Questions about the matrix below. Counting starts at 0.
1) Report the bottom-left entry.
2) Report the bottom entry of the column that holds the smallest entry.
3) Report the entry in row 0 and column 0.
4) Report the bottom-right entry.
5) Report the entry in row 2 and column 0.
6) Report the entry just right of 27.
7) Report the entry in the top-right corner.
[[40, 13, 31, -45, 28, 25, -35],
 [-20, -3, -8, 34, 0, -3, 20],
 [19, -5, 14, -6, 9, -11, -1],
 [-17, 17, -13, 15, -9, 15, 1],
 [21, -14, 11, -16, 14, -1, -13],
 [-15, 27, -17, 24, -8, 0, 6]]
1) -15
2) 24
3) 40
4) 6
5) 19
6) -17
7) -35

Questions about the grid below.
1) What is the first entry of the smallest entry's row?
2) What is the entry just right of the smallest entry?
3) What is the last entry, reading row by row?
4) What is the top-right entry?
5) What is the smallest entry in the last row?
6) What is the entry in the top-left corner?
7) What is the bottom-left entry?
8) What is the 4th-last entry, reading row by row?
array([[130,  84, 113, 154, 159, 110, 176,  85, 151, 128],
       [131,  83, 113, 153, 148,  56, 158,  83, 158, 180],
       [129,  85, 114, 155, 149,  56, 158,  83, 161, 183],
       [131,  83, 114, 155, 150,  93, 198,  86, 149, 128],
       [152, 137, 120, 155, 148,  55, 158,  84, 149, 128],
       [186, 100, 114, 155, 149,  57, 158,  84, 150, 127],
       [131,  85, 112, 154, 148,  57, 158,  85, 186, 169],
       [131,  94, 167, 170, 148,  56, 157,  84, 150, 128],
       [130,  84, 112, 153, 148,  61, 204, 116, 152, 128],
       [130,  84, 113, 154, 148,  57, 158,  86, 187, 170],
       [130,  84, 114, 187, 193,  60, 159,  83, 150, 128],
       [130,  84, 112, 155, 147,  56, 159,  84, 174, 179],
       [186,  99, 112, 154, 148,  56, 158,  83, 149, 128]])
1) 152
2) 158
3) 128
4) 128
5) 56
6) 130
7) 186
8) 158

a =
-152.43,28.50,-24.55,-298.92,-302.93,143.67,-138.84,-171.57,-156.50,-199.84
-14.28,269.17,-260.82,3.16,7.70,263.54,228.98,202.46,218.47,122.93
52.34,0.46,41.57,13.67,21.60,23.06,-21.13,-13.92,-22.04,16.75
264.25,-27.43,99.66,69.67,105.93,-19.98,36.07,63.20,52.87,150.79
229.67,-14.37,6.33,-110.89,-64.36,32.83,12.21,22.89,28.22,92.80
-5.43,48.51,22.86,-66.51,-64.62,96.50,-19.80,-28.83,-26.89,-28.89
-146.18,18.12,-6.94,-39.35,-62.10,28.63,-38.88,-54.38,-50.67,-97.49
51.75,10.75,8.13,-51.49,-38.29,51.88,-27.90,-25.72,-29.27,3.33
3.93,198.41,-208.01,-33.67,-22.60,204.55,165.11,143.88,158.79,88.28
165.11,-46.12,82.69,116.13,132.32,-78.42,40.20,63.38,54.68,115.02
209.89,-55.14,80.55,110.10,135.86,-80.71,37.16,65.13,54.45,135.29
Indices start at 0.
The entry directly above 198.41 -> 10.75
The top-left entry -> -152.43
The entry directly below the largest entry -> 0.46
Report the entry in the bottom-right corner.
Answer: 135.29
Report the entry in the bottom-left corner.
Answer: 209.89
The entry in row 0 and column 1 -> 28.50
The entry at row 1, column 0: -14.28
The entry just left of 69.67 is 99.66
Report the entry in the top-right corner.
Answer: -199.84
The entry just right of -39.35 -> -62.10
The entry just left of 82.69: -46.12
Report the entry at row 2, column 0.
Answer: 52.34
Report the entry in row 1 and column 1.
Answer: 269.17
The entry just right of -21.13 -> -13.92
The entry just right of 218.47: 122.93
The entry directly below -66.51: -39.35
The entry directly above 32.83: -19.98
Report the entry directly below 51.88.
Answer: 204.55
Report the entry in row 0 and column 2.
Answer: -24.55
The entry in row 1 and column 2: -260.82
Report the top entry of the column that holds the smallest entry.
Answer: -302.93
Report the entry directly above -22.60.
Answer: -38.29
Report the entry at row 2, column 2.
Answer: 41.57
The entry just right of -54.38 is -50.67

Questions about the row below.
1) Read off the entry just right of -49.
2) Read off the entry just right of the largest entry.
3) Read off the entry just right of the smallest entry.
4) Read off the minimum.
array([-68, -37, -45, -49, -66,  -3, -51, -50, -65,   3, -17, -47])
1) -66
2) -17
3) -37
4) -68

Questions about the table below.
1) Read off the entry directly above the largest entry.
2) Read off the bottom-left entry.
3) Read off the smallest entry in the last row.
4) Read off the second largest entry.
5) Read off the first entry on the main diagonal.
6) Read off the entry just right of 0.030.
7) Read off the entry directly below -0.043.
8) Read off the 3rd smallest entry.
 0.026  -0.016   0.039   0.075  -0.075   0.038   0.029  -0.177   0.022  -0.008
-0.029   0.060   0.053   0.052   0.056   0.000  -0.146   0.017   0.032   0.094
-0.018   0.025   0.002  -0.042   0.101  -0.002   0.135   0.118  -0.029  -0.043
-0.019   0.081   0.054  -0.035   0.006   0.000  -0.019   0.091   0.036   0.018
 0.169  -0.008   0.021   0.007  -0.030   0.152   0.135   0.183  -0.070   0.025
 0.149   0.110   0.027   0.144  -0.093  -0.055   0.077   0.286   0.029  -0.017
 0.089   0.041   0.049  -0.004   0.051  -0.032   0.039  -0.137   0.134   0.002
-0.160  -0.111   0.056  -0.007   0.029   0.047   0.007  -0.037   0.055   0.185
 0.144   0.049  -0.013   0.109  -0.020  -0.089  -0.136   0.095   0.088  -0.001
 0.031  -0.022   0.057   0.030  -0.053   0.136   0.024   0.082   0.044  -0.007
-0.079  -0.029   0.082   0.041   0.063   0.024  -0.003   0.026   0.073   0.027
-0.018   0.104   0.000   0.062   0.129   0.130  -0.118   0.184  -0.065   0.061
 0.104   0.151  -0.010  -0.028   0.050  -0.029  -0.085   0.051  -0.009   0.077
 0.136  -0.063   0.045   0.044   0.078   0.112   0.113   0.103  -0.075   0.038
1) 0.183
2) 0.136
3) -0.075
4) 0.185
5) 0.026
6) -0.053
7) 0.018
8) -0.146

x = [ -6  53  66  13  23  50 -11 -27 -10]
The entry just right of the largest entry is 13
The first entry -> -6
Give the second smallest entry.
A: -11
Give the first entry from the right.
A: -10
